In the data rows, 128 means zero.
Every row has a hidden score from 0 to 20. What is each row's score? 10 is about the middle. The score is a weighted sum of the row's numbers plus the product of two more (or one squared), each taken from its middle value.
tensor([ 79, 141, 105,  88, 174, 114, 100, 154, 142, 166,  88, 162, 210,  76, 108, 130, 160, 133, 164,  70,  10, 158, 106]) >> 14
tensor([ 86, 130, 101,  85, 166, 133, 140,  90, 125, 152, 133, 135, 166,  81, 114,  88,  89,  89, 121,  99,  92, 136, 139]) >> 9
tensor([134, 123, 139, 136, 117, 156, 173, 118, 106, 125, 120, 102, 141, 160, 145, 105, 106,  91, 116, 162, 184,  95, 147]) >> 4
tensor([147, 128, 166, 136, 127, 175, 158, 126, 101, 121, 125, 126, 122, 133, 151, 120, 103,  99, 119, 147, 163, 117, 164]) >> 4
tensor([ 82, 109, 121, 145, 103, 103,  76, 162, 102, 149,  78,  76, 133, 117,  67, 203, 168, 141, 109, 154,  89,  80, 135]) >> 13
tensor([157, 121, 125, 156,  87, 104,  86, 200, 162,  89, 114, 134, 104, 167, 150, 177, 150, 153, 142, 117,  96, 115, 114]) >> 9
tensor([137, 148, 157, 149, 104, 157, 158,  94, 101, 113, 145,  88, 107, 159, 140,  96, 102,  99,  93, 167, 189, 120, 161]) >> 2
tensor([166, 119, 136, 167, 100, 112, 130, 152, 148, 106, 136, 129,  85, 167, 155, 135, 152, 157, 128, 146, 131,  89, 128]) >> 8
tensor([ 79, 120,  88,  82, 158, 111, 115,  74, 106, 153, 165,  88,  99, 116,  75, 158,  70,  78,  35, 166, 119, 127, 166]) >> 13
tensor([139, 127, 176, 160, 107, 176, 184, 112,  82, 168,  56, 117, 172, 130, 156, 106, 172, 134, 155, 155, 167,  94, 135]) >> 11
tensor([ 59, 140, 210, 125, 145, 221, 168,  93,  35, 172,  96,  47, 152,  71, 125, 144,  88,  91, 102, 193, 200, 106, 170]) >> 10
tensor([181, 123, 137, 165,  86, 113, 106, 173, 152,  87, 122, 130,  85, 181, 148, 163, 171, 169, 131, 148, 126,  86, 104]) >> 9
tensor([143, 119,  89, 141, 104,  72,  99, 187, 198,  75, 154, 178, 101, 162, 135, 142, 140, 175, 155,  88,  61, 130,  82]) >> 14
tensor([149, 134, 153, 136, 107, 171, 161,  87, 100, 148, 146, 105,  97, 153, 137, 105,  99, 117, 103, 166, 189, 106, 172]) >> 7
tensor([168, 134, 146, 143, 170, 159, 170, 129, 165, 115, 154, 190, 103, 153, 198,  27, 142, 185, 204,  65, 124, 161, 100]) >> 9
tensor([ 62, 135, 204, 111, 168, 220, 184,  71,  17, 213,  82,  60, 195,  10, 113, 136, 115,  55, 125, 184, 161, 114, 181]) >> 12
tensor([160, 137, 145, 150, 140, 124, 134, 126, 135, 118, 124, 155, 130, 119, 167,  81, 143, 135, 174, 102, 136, 136, 115]) >> 7
tensor([187, 103, 132, 171,  71, 120, 125, 160, 119, 113, 107, 105, 107, 176, 136, 158, 164, 158, 121, 164, 152,  88, 123]) >> 14
tensor([137, 136, 171, 154,  88, 167, 169, 100,  94, 144, 125,  87, 142, 132, 155, 108, 123, 107, 128, 172, 191, 112, 167]) >> 6
tensor([107, 165,  85,  70, 178, 101,  93, 131, 152,  94, 171, 158, 138, 106, 112, 122, 106, 109,  88,  92,  76, 186, 125]) >> 11
tensor([ 54, 156, 134,  93, 170, 160, 167,  85,  69, 180, 134,  74, 135,  99,  92, 119,  62,  37,  78, 164, 201, 120, 170]) >> 3
tensor([154, 114, 150, 148, 117, 137, 131, 158, 109, 117,  92, 126, 159, 145, 146, 125, 175, 141, 164, 127, 123,  95, 126]) >> 9
tensor([ 70, 144, 201, 124, 141, 208, 170,  52,  29, 188, 108,  50, 158,  50, 104, 137,  97,  57, 100, 195, 196, 113, 189]) >> 7
tensor([ 63, 140, 127,  81, 171, 154, 140,  77,  65, 191, 104,  91, 152,  61,  75, 146,  80,  43,  62, 154, 142, 138, 168]) >> 12
tensor([174, 128, 140, 166,  91, 130, 133, 125, 124,  99,  97, 119, 119, 158, 146, 117, 161, 137, 150, 156, 167, 103, 121]) >> 7
tensor([161, 113, 126, 158,  87, 114, 104, 183, 153,  87, 131, 141,  83, 171, 160, 138, 151, 154, 133, 139, 105, 105, 122]) >> 8
tensor([ 95, 127,   0,  30, 195,  36,  95, 120, 182, 119, 231, 158, 191,  86,  59, 152, 102,  85,  93,  82,  86, 241, 123]) >> 13
tensor([134, 121, 163, 145, 119, 156, 167, 117, 101, 152, 105, 118, 127, 123, 151,  99, 121, 129, 154, 148, 170,  96, 144]) >> 10
tensor([137, 146, 151, 128, 155, 158, 163, 105, 109, 151, 118, 156, 146, 122, 144,  87, 150, 139, 171, 110, 113, 140, 148]) >> 10
tensor([157, 131, 137, 152,  92, 110, 122, 130, 122, 102, 135, 106,  92, 159, 138, 137, 125, 125, 105, 176, 145,  99, 148]) >> 7
tensor([166, 110, 135, 161,  94, 110, 134, 145, 134, 106, 131, 136,  92, 160, 148, 134, 171, 136, 142, 142, 142, 112, 116]) >> 9
tensor([105, 140,  80, 111, 138, 100, 114, 130, 158, 109, 147, 150, 136, 126, 123, 128, 109, 124, 125,  98,  97, 138, 111]) >> 7
tensor([120, 145, 141, 138,  98, 142, 169, 102,  94, 120, 136,  92, 111, 153, 123, 109, 101, 114,  97, 165, 187, 108, 136]) >> 8
tensor([159, 134, 139, 147, 128, 109, 129, 140, 158, 101, 130, 176, 101, 144, 143, 115, 126, 163, 158,  98, 132, 141, 106]) >> 10
tensor([146, 121, 132, 145, 111, 122, 136, 122, 119, 105, 125, 112,  84, 137, 129, 143, 137, 108, 109, 160, 147, 111, 149]) >> 7
tensor([105, 146, 117, 104, 139, 114, 106, 157, 135, 127, 125, 146, 138, 121, 114, 143, 117, 121, 145,  93,  63, 133, 125]) >> 14
tensor([140, 129, 185, 142, 128, 188, 163, 107,  92, 157, 119, 104, 170, 121, 161, 118, 146, 131, 169, 142, 157, 130, 134]) >> 11
tensor([154, 131, 148, 142, 115, 139, 170,  74, 101, 147, 126, 100, 120, 118, 128, 117, 117, 112, 106, 168, 168, 119, 173]) >> 13
tensor([125, 134, 119, 119, 142, 112, 131, 155, 174,  97, 146, 180, 124, 132, 151, 103, 142, 152, 153,  75,  98, 126,  95]) >> 11
tensor([114, 135,  91,  76, 174, 111, 134,  63, 126, 140, 153, 163, 146,  78, 102,  87,  77,  95, 111,  96, 122, 169, 136]) >> 10
tensor([ 61, 143, 134,  91, 147, 141, 167,  69,  80, 167, 107,  63, 114,  97,  81, 138,  67,  56,  63, 180, 174, 119, 176]) >> 8
tensor([168, 121, 133, 135, 124, 125, 128, 147, 160, 103, 142, 176, 114, 132, 153, 120, 135, 148, 156,  98, 113, 123, 100]) >> 10
tensor([132, 123, 132, 136, 126, 136, 155, 101, 106, 121, 109, 116, 124, 135, 144, 110, 114, 104, 100, 155, 172,  92, 157]) >> 4
tensor([119, 128,  96,  78, 149, 123, 119,  94, 137, 135, 162, 149, 122, 110, 111,  96,  99,  94, 108, 103,  99, 143, 126]) >> 11
tensor([ 88, 114,  79, 135,  90,  42,  14, 168, 162, 117, 117,  90, 116, 159,  29, 233, 146, 117,  70, 162, 118, 137, 102]) >> 7
tensor([117, 109, 144, 135, 125, 165, 161,  93,  84, 145, 134, 112, 123, 111, 138, 111, 114, 115, 117, 145, 183, 111, 187]) >> 6
tensor([ 75, 126, 134,  84, 159, 151, 133, 110, 116, 188,  82, 142, 205,  42, 115,  99, 153, 132, 182,  64,  43, 145, 134]) >> 15
tensor([150, 134, 164, 155, 104, 162, 177, 117, 107, 161, 108, 103, 124, 144, 148,  84, 128, 133, 151, 165, 189, 112, 144]) >> 11
tensor([104, 130, 118,  93, 170, 124, 122,  96, 128, 156, 121, 147, 153,  93, 110,  86, 105, 106, 131,  90,  80, 143, 152]) >> 8
tensor([151, 130, 145, 145,  94, 138, 151, 115, 114, 133, 123, 108, 113, 139, 147, 126, 106, 110, 105, 165, 162, 103, 157]) >> 9
tensor([ 62, 130, 134,  84, 160, 140, 150, 100,  83, 187,  96,  78, 164,  85,  84, 157,  85,  67,  81, 158, 148, 125, 168]) >> 9
tensor([ 74, 144, 118,  96, 139, 123, 131,  79,  98, 146, 135,  82, 100, 116,  90, 140,  48,  82,  41, 173, 162, 135, 168]) >> 6
tensor([163, 124, 140, 162,  70, 125, 109, 165, 135,  84, 117, 113,  92, 173, 146, 160, 165, 152, 121, 164, 147,  94, 114]) >> 8
tensor([150, 127, 150, 138, 121, 135, 134, 133, 151, 121, 142, 158, 133, 162, 171, 122, 138, 171, 174, 106, 128, 137, 117]) >> 13
tensor([ 72, 132,  64, 103, 113,  76,  31, 135, 155, 124, 171,  97,  97, 148,  42, 225, 104,  85,  70, 156, 134, 160, 101]) >> 7
tensor([153, 132, 151, 138, 143, 138, 155, 126, 118, 128, 140, 162, 119, 110, 141, 100, 139, 171, 163,  98, 132, 129, 122]) >> 16
tensor([ 68, 145, 172, 120, 153, 207, 176,  65,  34, 203, 119,  51, 156,  65, 109, 144,  89,  66,  98, 188, 200, 114, 186]) >> 9
tensor([ 63, 135, 112,  88, 162, 123, 155,  57, 100, 144, 142,  81, 114, 111,  93, 136,  57,  51,  49, 179, 164, 127, 164]) >> 8
tensor([146, 125, 172, 148, 121, 174, 171, 108,  85, 137,  85, 112, 143, 124, 155, 113, 156, 124, 154, 145, 148,  88, 135]) >> 11
tensor([131, 116, 117, 151,  85, 113, 111, 172, 142,  94, 145, 123, 110, 164, 140, 151, 124, 128, 107, 138, 138,  87, 114]) >> 6
tensor([123, 113, 132, 146, 101, 124, 127, 124, 117, 134, 142, 117,  72, 128, 136, 123, 120, 114, 104, 158, 165,  81, 132]) >> 9
tensor([145, 117, 139, 127, 141, 150, 159, 125, 142, 165, 112, 170, 149, 122, 138,  89, 151, 150, 179,  88, 102, 128, 128]) >> 12
tensor([ 76, 112,  97, 129,  93,  74,  80, 147, 131, 135, 107,  74,  67, 142,  63, 213, 120, 126,  83, 154, 128,  90, 113]) >> 13
tensor([171, 126, 145, 150, 144, 156, 126, 133, 143, 127, 116, 158, 142, 116, 163, 106, 168, 162, 160,  94,  92, 117, 119]) >> 10
tensor([157, 111, 130, 176,  68, 120,  91, 224, 138, 111,  91, 126, 138, 147, 151, 189, 195, 198, 145, 119, 125,  89,  93]) >> 17
tensor([107, 127,  30,  70, 165,  51,  70, 141, 199, 105, 220, 188, 143, 131,  96, 141, 107, 134, 106,  54,  32, 204,  90]) >> 13
tensor([ 81, 145, 144, 100, 160, 153, 156,  24,  69, 157, 133,  66, 106, 106,  91, 129,  60,  57,  66, 186, 167, 142, 179]) >> 14
tensor([193, 127, 153, 144, 162, 153, 157, 140, 159, 120, 125, 198, 111, 143, 191,  45, 143, 200, 216,  58, 107, 171, 115]) >> 12
tensor([ 80, 122, 101, 150,  97,  68,  23, 186, 134, 162,  69,  74, 167, 111,  34, 236, 181, 179, 102, 154, 108,  82, 102]) >> 16
tensor([163, 148, 176, 147, 122, 162, 169, 103, 104, 134,  88, 118, 143, 143, 154,  96, 139, 136, 163, 153, 159, 132, 152]) >> 8
tensor([144, 132, 157, 124, 168, 181, 183, 102, 107, 159, 118, 152, 160, 124, 150,  64, 144, 120, 184,  92, 100, 142, 141]) >> 11
tensor([104, 143,  95,  96, 147, 120, 104, 131, 149, 120, 143, 151, 133, 115, 106, 105, 103, 125, 119, 101,  76, 124, 115]) >> 8
tensor([ 52, 137, 203, 124, 139, 217, 164,  92,  32, 176,  89,  55, 182,  61, 121, 148,  97,  84, 118, 179, 199,  81, 192]) >> 12
tensor([ 81,  76,   0,  92, 115,   0,   0, 207, 244, 120, 199, 178, 186, 142,  42, 202, 166, 146, 132,  49,  44, 218,  38]) >> 18
tensor([152, 113, 148, 167,  82, 134, 144, 147, 121, 125, 100, 110, 134, 168, 155, 145, 170, 150, 144, 146, 130,  78, 116]) >> 11
tensor([153, 111, 149, 149,  83, 131, 147, 125, 106, 129, 134, 108, 103, 164, 146, 119, 126, 115, 104, 163, 177,  91, 147]) >> 8
tensor([185, 126, 127, 145, 177, 128, 137, 165, 178,  91, 148, 194, 111, 153, 193,  60, 145, 190, 189,  71, 121, 166,  81]) >> 8
tensor([172,  98, 122, 169,  68, 105,  94, 176, 155,  82, 115, 132, 137, 164, 135, 170, 173, 165, 127, 138, 120,  92, 108]) >> 8
tensor([128, 132, 184, 157, 104, 171, 168, 102,  98, 146,  75,  99, 143, 135, 151,  96, 167, 137, 175, 149, 152,  94, 127]) >> 9
tensor([ 54, 122,  93,  39, 189, 114, 116,  88, 143, 177, 167, 193, 237,  52, 109,  66,  94,  90, 179,  28,  51, 195, 109]) >> 16
tensor([157, 124, 137, 147,  87, 129, 118, 119, 133,  80, 133,  94,  75, 166, 127, 142, 124, 139, 100, 168, 127, 100, 136]) >> 8
tensor([ 99, 136,  66,  76, 163,  98, 102, 123, 147, 136, 165, 147, 182,  84, 107, 136, 100, 105,  99,  80,  70, 177, 134]) >> 9
tensor([155, 108, 125, 176,  89, 104,  72, 197, 166,  90, 117, 127,  90, 207, 135, 191, 166, 164, 115, 135,  97,  98, 110]) >> 6
tensor([108, 139,  46,  53, 194,  73, 109,  98, 159, 115, 205, 168, 135,  69,  97, 109,  86,  87,  78, 107, 123, 222, 145]) >> 6
tensor([ 85, 150, 182, 112, 145, 200, 169,  79,  34, 168, 105,  67, 130,  85, 127, 148,  97,  60,  74, 193, 201, 107, 195]) >> 4
tensor([117, 147,  84,  68, 171,  97, 122, 111, 167, 116, 196, 188, 152,  89, 128,  71,  81, 113, 144,  64,  86, 183,  86]) >> 11
tensor([114, 139,  73,  83, 160, 112,  93, 122, 159,  89, 190, 162, 146, 123, 127, 120, 107, 109,  83,  95,  86, 175, 134]) >> 5
tensor([129, 138, 175, 140, 119, 179, 179,  90,  80, 133, 119, 103, 152, 128, 146,  99, 110, 106, 100, 169, 190, 117, 168]) >> 5
tensor([184, 123, 123, 145, 114, 123, 105, 158, 162,  80, 120, 169, 121, 142, 162, 141, 162, 165, 180,  90,  93, 136,  76]) >> 13
tensor([156, 119, 149, 147, 101, 137, 153, 124, 118, 112, 116, 108, 100, 155, 145, 130, 121, 122, 119, 168, 177,  99, 157]) >> 6
tensor([125, 104, 154, 109, 155, 133, 121, 127, 118, 160,  72, 169, 212,  41, 144, 105, 172, 174, 209,  58,  54, 125, 129]) >> 17
tensor([183, 122, 138, 148, 136, 126, 139, 139, 186, 109, 152, 202, 113, 149, 191,  67, 135, 197, 210,  74, 132, 169, 101]) >> 11
tensor([128, 119, 155, 151,  87, 159, 170,  94,  96, 147, 126, 111,  96, 145, 134, 114,  92, 104, 126, 169, 215,  97, 159]) >> 7
tensor([ 67, 123, 135,  88, 161, 129, 126,  71,  70, 186, 104,  78, 158,  72,  63, 145,  92,  72,  73, 173, 122, 132, 173]) >> 12
tensor([127, 131, 170, 137, 109, 175, 145, 102,  99, 136, 116, 104, 124, 140, 161, 121, 123, 127, 139, 170, 181, 113, 147]) >> 7
tensor([170, 113, 144, 168,  79, 123, 147, 167, 129,  97, 119,  98, 105, 180, 162, 139, 168, 155, 139, 159, 156,  86, 110]) >> 10
tensor([168, 126, 128, 147, 110,  95, 109, 165, 155,  95, 119, 134,  84, 146, 127, 157, 149, 163, 133, 119, 115, 106, 110]) >> 11
tensor([ 87, 141,  88,  92, 151, 120,  96, 112, 143, 142, 167, 150, 141,  99, 106, 138, 120, 124,  93,  90,  90, 146, 126]) >> 9
tensor([137, 126, 173, 153, 116, 178, 167,  94,  91, 166,  98, 111, 125, 128, 164,  98, 146, 143, 156, 152, 169, 110, 146]) >> 12
tensor([ 90, 161,  71,  64, 181,  93,  95, 122, 152, 114, 172, 162, 150,  92,  91, 127, 107,  99, 102,  83,  76, 197, 117]) >> 11
tensor([151, 147, 129, 154, 126, 106, 111, 154, 174,  61, 153, 169,  94, 194, 170, 119, 158, 162, 146, 107, 115, 127,  96]) >> 7
tensor([ 77, 137, 109,  89, 159, 130, 148,  77,  95, 167, 127,  75, 121, 105,  92, 150,  43,  68,  70, 174, 144, 125, 172]) >> 17
tensor([ 52, 129, 216, 134, 122, 214, 167, 101,  44, 185,  66,  56, 177,  59, 124, 150, 110,  81, 127, 188, 186,  89, 176]) >> 9
tensor([174, 128, 144, 151, 165, 146, 152, 151, 178, 116, 152, 192, 105, 146, 199,  59, 150, 198, 198,  75, 125, 163, 100]) >> 10
tensor([ 57, 139, 130,  86, 151, 150, 150,  54,  73, 174, 134,  82, 111,  91, 101, 125,  66,  58,  60, 177, 167, 115, 158]) >> 12
tensor([181, 120, 134, 144, 176, 145, 145, 135, 187,  99, 155, 194, 100, 156, 185,  63, 134, 189, 196,  72, 102, 168,  80]) >> 13
tensor([141, 127, 169, 152, 113, 174, 165, 111,  92, 140, 110,  93, 140, 136, 157, 126, 151, 143, 141, 154, 173,  81, 131]) >> 10
tensor([154, 122, 103, 147,  89,  86, 103, 168, 190,  74, 172, 164,  77, 180, 147, 143, 144, 172, 132,  95,  91, 113,  74]) >> 11
tensor([129, 122, 151, 153,  91, 130, 156, 129, 119, 127, 138, 129, 113, 140, 140, 132, 127, 142, 106, 157, 161,  91, 161]) >> 12
tensor([182, 120, 134, 161, 125, 134, 141, 173, 184,  91, 158, 197, 107, 158, 185,  95, 151, 199, 201,  65, 118, 156,  75]) >> 13
tensor([124, 137, 109, 108, 132, 122, 127, 127, 138, 132, 104, 145, 149, 109, 115, 114, 141, 127, 131, 100,  79, 133, 132]) >> 9
tensor([180, 130, 151, 161,  76, 138, 126, 151, 125, 107, 124, 122,  96, 151, 155, 122, 153, 147, 123, 147, 134,  96, 119]) >> 10
tensor([204, 142, 147, 152, 162, 156, 151, 124, 170, 115, 141, 181,  83, 167, 194,  42, 159, 187, 192,  72, 128, 165,  87]) >> 14
tensor([132, 128, 150, 139, 115, 168, 170,  90,  95, 119, 150, 112, 101, 148, 148, 121,  94, 106, 108, 159, 171, 112, 146]) >> 8
tensor([110, 148,  96,  80, 175, 143, 133,  86, 136, 148, 147, 153, 169,  76, 109,  92,  82,  97, 107,  97,  90, 180, 120]) >> 13
tensor([158, 145, 132, 128, 132, 116, 123, 162, 149, 100, 134, 182, 143, 140, 146, 118, 143, 158, 168,  91,  94, 134, 112]) >> 17
tensor([148, 132, 182, 144, 143, 185, 179, 107,  91, 141,  90, 115, 144, 132, 166,  89, 136, 131, 159, 138, 153, 109, 127]) >> 11
tensor([ 31, 151, 185,  93, 178, 203, 160,  69,  22, 210, 104,  72, 179,  13, 101, 144,  93,  58, 116, 160, 164, 133, 201]) >> 12
tensor([129, 121, 121, 180,  76, 106,  41, 159, 112, 137,  20,  49, 122, 165,  52, 213, 193, 151,  91, 190, 124,  70, 130]) >> 12
tensor([144, 126, 166, 146, 109, 151, 137, 137, 118, 145, 121, 120, 110, 156, 140, 112, 121, 130, 150, 139, 158, 115, 138]) >> 9
tensor([ 53, 139, 170, 112, 163, 195, 150,  61,  38, 204,  86,  59, 166,  41,  90, 149, 118,  57, 103, 178, 143, 123, 192]) >> 9
tensor([114, 125,  54,  60, 175,  94, 114, 115, 161, 127, 203, 160, 145,  92,  93, 132, 108,  96, 100,  93,  64, 204, 123]) >> 12
tensor([123, 114, 167, 135, 118, 163, 160,  83,  85, 145, 146, 105, 112, 151, 144, 115, 112,  98, 109, 160, 181, 111, 165]) >> 6
tensor([171, 116, 161, 163,  70, 154, 160, 116, 117, 139,  89, 100, 129, 147, 172, 127, 168, 158, 177, 139, 158, 105, 121]) >> 18
tensor([ 86, 135,  77,  52, 182, 111, 120,  96, 134, 147, 171, 172, 183,  74, 106, 100,  86,  92, 117,  67,  63, 185, 119]) >> 11
tensor([118, 126, 152, 140, 129, 145, 171, 115, 108, 126, 124, 117, 120, 126, 144, 132, 101, 112, 115, 151, 185, 120, 147]) >> 6
tensor([127, 125, 142, 155, 103, 125, 138, 147, 127, 112, 121, 133,  98, 152, 149, 121, 164, 150, 132, 140, 142,  93, 110]) >> 9
tensor([186, 116, 155, 147, 165, 163, 168, 136, 162, 144, 129, 178, 120, 148, 190,  52, 142, 185, 209,  76, 109, 163, 114]) >> 15
tensor([ 83, 123,  80, 125,  81,  46,  32, 175, 149, 111, 130,  97,  85, 152,  49, 224, 131, 109,  69, 164, 142, 137, 107]) >> 10
tensor([133, 141, 143, 151, 122, 143, 150,  95, 119, 117, 151, 108,  96, 151, 129, 113,  92, 114,  99, 165, 166, 113, 156]) >> 4
tensor([114, 134, 164, 134, 113, 170, 170, 101,  89, 161, 103, 106, 134, 113, 150, 116, 116, 118, 123, 157, 173, 123, 167]) >> 8
tensor([153, 128, 159, 130, 146, 166, 161, 172, 126, 129, 110, 168, 135, 134, 164,  82, 143, 133, 162, 101, 144, 110, 118]) >> 9
tensor([128, 135, 148, 167, 101, 143, 147, 117, 106, 120, 136,  99,  90, 176, 134, 114, 117, 129, 113, 173, 170, 100, 150]) >> 5
tensor([ 86, 143, 168, 122, 128, 192, 150,  80,  51, 175,  85,  77, 155,  74,  91, 162, 116,  56,  80, 189, 162, 120, 194]) >> 5
tensor([119, 147, 131, 135, 126, 158, 153,  92, 112, 125, 162, 110, 104, 162, 129,  99,  83,  88,  91, 157, 167, 106, 157]) >> 2
tensor([151, 131, 131, 139, 105, 116, 144, 121, 123,  99, 135, 116,  93, 171, 130, 134, 127, 136, 118, 159, 128, 104, 135]) >> 10
tensor([108, 101, 160, 149, 117, 170, 108, 157,  97, 193,  14, 137, 209,  60, 113, 115, 222, 164, 230,  91,  65, 102, 114]) >> 15
tensor([148, 126, 153, 152, 103, 135, 144, 104, 108, 126, 131,  95,  93, 137, 142, 134, 121, 127, 108, 176, 175, 109, 150]) >> 10
tensor([148, 126, 177, 154,  98, 174, 147, 114, 101, 132,  93, 120, 169, 147, 155, 106, 161, 147, 154, 141, 145, 115, 149]) >> 8
tensor([171, 114, 115, 167,  74, 103,  86, 185, 176,  88, 116, 124, 116, 192, 134, 182, 182, 169, 139, 125,  90, 118,  97]) >> 10
tensor([152, 114, 147, 152,  76, 126,  98, 163, 136, 117,  96, 131, 154, 133, 146, 163, 169, 178, 160, 124, 115, 107, 116]) >> 14
tensor([129, 122, 167, 141, 123, 178, 172, 101,  88, 137, 121, 104, 125, 138, 154, 102, 131, 108, 123, 159, 175, 106, 160]) >> 5
tensor([167, 121, 168, 155,  72, 149, 119, 143, 124, 101,  94, 112, 140, 142, 144, 138, 188, 162, 161, 137, 106,  92,  94]) >> 12
tensor([141, 134, 129, 147,  99, 129, 138, 112, 121, 124, 124, 115,  98, 155, 135, 138, 111, 130, 114, 157, 151, 113, 129]) >> 12
tensor([157, 117, 133, 152, 141, 127, 134, 151, 187, 129, 165, 192, 110, 164, 172,  72, 140, 198, 201,  56, 120, 171,  84]) >> 13
tensor([ 80, 126, 123, 121, 111, 111,  99, 133, 105, 158,  85,  80, 140, 110,  65, 188, 131, 116,  85, 174, 130, 106, 152]) >> 10
tensor([191, 117, 136, 145, 156, 139, 166, 138, 172, 109, 162, 185, 108, 150, 190,  69, 136, 192, 202,  71, 152, 163,  80]) >> 13
tensor([164, 121, 143, 165,  83, 119, 125, 145, 138, 125, 119, 123,  81, 167, 139, 140, 142, 144, 148, 146, 140, 112, 144]) >> 10
tensor([183, 126, 158, 153,  90, 138, 133, 165, 131, 103, 106, 134, 117, 166, 163, 137, 148, 136, 141, 146, 127,  93, 130]) >> 8
tensor([182, 132, 118, 155, 116,  92, 101, 188, 179,  99, 154, 177, 108, 155, 148, 138, 156, 172, 155,  94,  84, 123, 104]) >> 12
tensor([136, 120, 134, 139, 105, 150, 150, 117, 104, 130, 134, 117,  96, 133, 141, 127,  95, 116,  93, 148, 175,  97, 144]) >> 9
tensor([157,  95, 110, 197,  49, 104,  12, 224, 176, 110,  57, 114, 174, 150,  83, 209, 232, 201, 127,  98,  87, 114,  78]) >> 8
tensor([166, 128, 104, 139, 100,  76,  84, 194, 202,  64, 147, 192,  90, 180, 140, 146, 151, 179, 157,  85,  69, 128,  82]) >> 14
tensor([137, 124, 144, 152, 106, 141, 137, 125, 124, 137, 132, 128, 114, 152, 154, 120, 143, 140, 142, 134, 141,  96, 126]) >> 9
tensor([200, 135, 140, 150, 156, 151, 160, 121, 173, 112, 162, 177, 100, 171, 190,  59, 147, 193, 190,  90, 123, 161,  85]) >> 15
tensor([159, 128, 146, 154, 112, 146, 154, 112, 102, 121, 112, 107,  75, 161, 143, 119, 108, 104, 129, 176, 187, 101, 175]) >> 7
